One turn moves every row onto another: examples first, then more rows asked
vuv: [ 17 -16   5 -13   5 -20  -3  10   7   4  -8  16 -15]
nefeb: [ 33   3   1 -10  -2 -17  -1  11   0   1  10   9 -13]
lov: [ 24 -15  -6 -16   0 -21   0   1  18  -8  -1   9 -13]
beka: [ 20  -5   1 -20   9  -7  -4  11   5 -13  12   7  -6]
Dizo: [ 15 -14   5 -36  -8 -31  -3  -3  16  -1  11   7  -7]
vunu: [ 25  -6   8 -25 -13 -33  -4   5   9   9  10  15 -17]
kabon: [ 25 -12  12 -31  -3 -31   1   8  -1  17   0  -1  -3]
Kip: [ 24  -3   6 -18   2 -31   4  -7   8   3   9   0   4]
Nubo: [ 23 -19  -1 -23   2 -20  -2   6  11  -3  -5  16 -18]
Vilas: [  9 -15   8 -12   1 -12  12  13   4   5   5  -5  -9]
vez: [ 17  -5  -5 -16  -3 -20  -7   9  13   8  -8  -6   2]
Rasi: [  6 -15  14 -25  -1 -13   2  15  -6   8   4  -5  -5]
Liku: [ 11 -14   0 -36 -17 -19  -1  14   9   9   7  -4 -14]
tebo: [ 20 -15   1 -29  -2  -4   1  19  -5   2   4   4 -18]
dupu: [ 27   0  10 -18   1 -32  -2   5   7   8   8  -3   6]
ture: [ 24 -12   5 -26  -9 -28   8   0  -1  18   0  -3  -8]
konur: [ 16   0  11 -17   1 -28  -9   7  13  -3  14  16  -7]
pozak: [ 17  -3   6 -35  -4 -18 -16  16   4   0   9  16 -11]
kinu: [ 23 -22   6 -30   0 -10   3  19   3  -5   8   2 -19]
zelo: [ 18 -14   5 -16 -24 -10  -2  11   0  -3   8  -6  -1]
Keran: [ 17 -22   6 -21 -20 -14   2   2   6 -11  11  -4   0]
luziv: [ 21  -8   4 -30 -10 -28   3  -2   1   9   9 -11   3]
Dafiv: [ 35  -2   1 -22  -7 -26  -1  -2   4  -9  18   6  -8]
Dekik: [ 10 -14  13 -23   4  -8   0  18  -6  -2   8   6 -12]
gobem: [ 12 -14   5 -21   9 -19  -9   9   7   5 -10  10  -3]
dozaf: [ 31  -5   5 -20  -2 -17  -3   8   0 -11  17  14 -17]
fegud: [ 36  -2  -1 -34  -1 -23  -6  -1  -1   1   8   9  -4]
Pib: [ 23 -10 -12 -26  -6 -18  -7   4  15   0  -4  -5  -2]
gubim: [ 16 -21  15 -17   1 -19  11  16   6   5   5  -2 -15]
guf: [ 31  -3   1 -25 -12 -31   2  -5   4   3  14  -4  -3]
Setu: [ 10 -11   6 -18 -13 -29   5   5  19   7  12  -4 -10]
Fov: [ 35   0   0 -33   0 -23 -11   8   5  -2  10   1   2]
matu: [ 22 -17  17 -23  -9 -24  -8   0  -4  -5   6  17   1]
zula: [ 20 -10  12 -17   3 -11  -1  15  -5  -8  13  13 -17]
rori: [ 29 -10 -12 -18 -10 -21  -1   4  16   1  -2   1 -13]
Nupa: [ 15  -9  -1 -23   0 -18  -9  12   4  13 -12   2  -3]
mil: [ 23  -9  16 -18 -13 -19 -12   9  -9   3   5  15   0]
nabep: [ 13 -22  16 -32   8 -25   5   6   6   4   3  -2  -1]
dibu: [ 18 -11   5 -24 -18  -8 -11  13  -4  -4   6  -1   5]
Sekiz: [ 22 -20  16 -14 -15 -26   1  -2   2  -3   9  12  -5]
tigu: [  1  -8   5 -27  -4 -13  -7  16  14  -3  11  -2  -3]
tipo: [  9 -12  10 -27  -6 -21   4   6  -2  11   5 -12   2]
mano: [ 37   1   0 -18  -6 -17  -4  19   5  -2  11   0 -12]
Poreb: [ 11  -1   7 -16  -9 -15  -7  24   7   7   9   5 -14]
zomug: [ 23 -25   9 -24 -22 -21   3   0   1  -5   8   4  -8]
bodu: [ 25  -9   3 -19   3 -11   1  16  11 -14  15   0 -10]
Mit: [ 17  -6  13 -14 -11 -13 -13  12  -4  -3   7   6   8]
suf: [ 11 -21   6 -36   3 -17   6   1   3   4   2  -6  -1]

vez goes to Nupa
mil goes to matu
mano goes to Fov
Now find these:
Vilas goes to tebo
dozaf goes to Dafiv
Dizo goes to Setu

